In the rows, 100 means zero.
One turn moves each row of this set onto another row. After a few examples, where does it send each row asked below?
K479: 96,129,108,103,121,73,84,94,102,100,117,113,99,112,108,71
K770: 83,115,83,116,90,90,71,88,100,67,130,116,88,71,82,100
K487: 91,119,91,93,97,86,83,87,95,91,105,141,114,69,122,98
K205: 78,97,104,83,102,103,104,105,67,89,138,97,101,80,84,112
K369: 82,103,105,68,108,116,110,83,97,93,81,58,96,79,111,82
K48: 80,122,97,99,113,103,102,58,126,102,100,76,70,87,98,100
K410: 72,115,89,72,89,101,106,83,100,99,112,133,89,94,109,91
K86: 101,108,68,88,95,89,108,111,78,97,95,69,123,100,137,92
K613: 93,103,100,111,93,73,107,87,107,61,95,104,116,68,84,102
K604: 92,118,81,99,92,87,74,78,106,82,141,80,138,73,85,93
K251: 97,113,88,75,128,98,71,85,97,94,92,124,89,77,91,88
K137: 76,100,103,106,107,81,102,85,87,97,147,86,112,54,120,86
K343: 100,120,63,96,126,113,103,95,64,108,107,69,91,70,117,96
K890: 91,119,74,65,91,116,122,81,101,104,135,90,96,85,99,119
K363: 109,105,116,109,93,96,91,104,67,101,128,92,110,101,95,72
K29: 99,134,76,126,90,88,95,101,90,106,119,117,120,72,124,89
K993: 76,79,82,102,95,83,83,68,103,83,106,82,127,74,121,73
K929: 129,114,107,87,89,82,109,99,119,79,115,87,97,89,79,91
K81: 118,93,69,100,108,91,104,110,103,74,87,84,81,76,129,101
K753: 119,117,77,102,101,95,76,87,87,80,124,101,68,91,78,110
K192: 102,113,94,106,106,76,58,92,86,74,90,78,123,94,110,82
K582: 95,105,98,90,113,109,100,70,114,82,132,76,67,90,76,86
K505: 120,104,56,80,88,116,79,77,86,97,105,86,77,73,95,95
K377: 78,117,81,115,85,85,97,93,92,83,135,53,93,84,136,104
K184: 107,104,64,96,85,116,89,83,87,67,130,89,73,89,83,101
K339: 108,118,104,109,104,83,105,106,87,113,110,83,122,115,128,89
K861: 73,112,86,100,82,112,98,95,97,93,118,133,107,62,109,94
K47: 59,130,66,123,105,86,103,87,86,97,107,78,119,85,106,116
K872: 75,87,83,85,86,90,95,95,81,82,92,58,109,67,116,76
K780: 92,127,76,86,73,119,90,82,91,91,113,60,95,59,120,116
K69: 85,133,124,81,94,109,78,99,99,82,139,83,93,90,97,87
K787: 106,117,108,75,93,100,109,107,128,88,87,95,77,72,118,91
K810: 82,126,95,103,88,114,121,62,110,100,109,62,75,80,104,74
K90: 94,85,95,81,108,91,81,80,95,83,81,53,114,78,113,93
K683: 111,112,87,141,113,87,123,89,102,89,94,92,101,74,112,98
K446: 85,132,82,106,113,99,88,62,121,97,75,79,113,90,116,88
K315: 72,123,84,130,90,107,98,81,102,104,95,63,76,99,113,96
K400: 110,122,70,94,122,105,84,87,96,97,87,79,81,113,87,105
K607: 79,111,81,54,120,104,96,89,96,82,125,89,80,83,130,87
K874: 100,106,84,111,92,89,113,117,84,116,133,84,112,100,114,78

K787 turns into K613
K48 turns into K487
Now these:
K315 turns into K410
K810 turns into K861
K607 turns into K604
K137 turns into K780
K400 turns into K479
K582 turns into K29

One turn moves each row of this set onto another row. After a few examples, where does it send each row asked below?
K934: 93,85,108,94,52,106,98,117,90,94,105,122,134,128,108,112,107,122,95
K406: 87,116,129,89,96,102,60,95,94,89,92,100,101,97,122,101,106,96,102
K305: 75,80,112,92,70,93,112,107,96,76,109,122,137,127,89,102,104,131,101
K218: 86,116,106,152,103,132,86,118,102,98,114,122,130,90,104,117,133,120,90
K357: 82,115,122,154,121,125,92,110,110,91,112,124,120,80,89,98,116,111,98
K820: 111,116,110,138,85,115,139,104,88,114,96,93,95,119,119,96,106,98,91
K58: 85,114,112,134,105,97,161,91,97,88,100,95,104,124,90,91,109,102,95
K168: 87,113,111,86,85,106,62,100,87,91,99,99,116,108,132,119,125,114,96
K944: 85,129,81,107,101,87,125,70,127,86,100,106,112,105,77,110,126,84,94
K852: 74,91,130,91,76,91,112,103,109,74,100,126,127,122,73,94,95,102,104
K165: 70,120,111,152,116,119,95,110,111,80,108,125,132,95,78,110,131,109,91
K247: 69,104,104,82,97,95,77,93,88,74,108,98,126,113,118,119,130,133,99
K801: 102,90,122,101,55,108,86,116,91,99,93,122,115,119,108,94,89,103,97
K110: 109,118,67,107,81,105,116,83,111,112,114,99,115,99,119,123,130,113,93
K383: 100,112,91,138,82,109,143,104,79,104,96,92,109,135,117,105,121,113,84
K64: 107,116,93,112,107,98,117,70,121,104,109,100,91,79,100,88,99,98,107
K27: 86,111,98,132,93,101,162,98,91,93,106,94,117,132,101,108,125,116,90
K449: 72,117,138,82,110,92,79,87,108,76,101,103,109,94,101,103,109,96,108
K19: 74,108,99,156,114,121,90,110,96,82,111,121,130,97,91,105,129,132,91
K358: 58,112,119,81,109,86,85,86,100,62,102,103,124,110,96,112,124,114,102
K594: 93,92,141,95,71,102,102,109,108,92,99,125,113,107,91,89,83,93,107
K115: 112,124,70,123,83,100,91,79,101,104,84,102,91,107,106,95,112,86,87
K495: 87,119,110,161,108,128,76,114,100,92,99,123,118,92,95,101,121,105,88
K935: 99,124,120,136,95,106,149,97,100,103,91,97,94,118,99,92,105,82,93
K474: 88,105,58,117,102,87,117,68,100,83,105,97,109,110,95,96,119,129,93

K495 turns into K357
K247 turns into K168
K305 turns into K934
Now these:
K944 turns into K474
K383 turns into K820

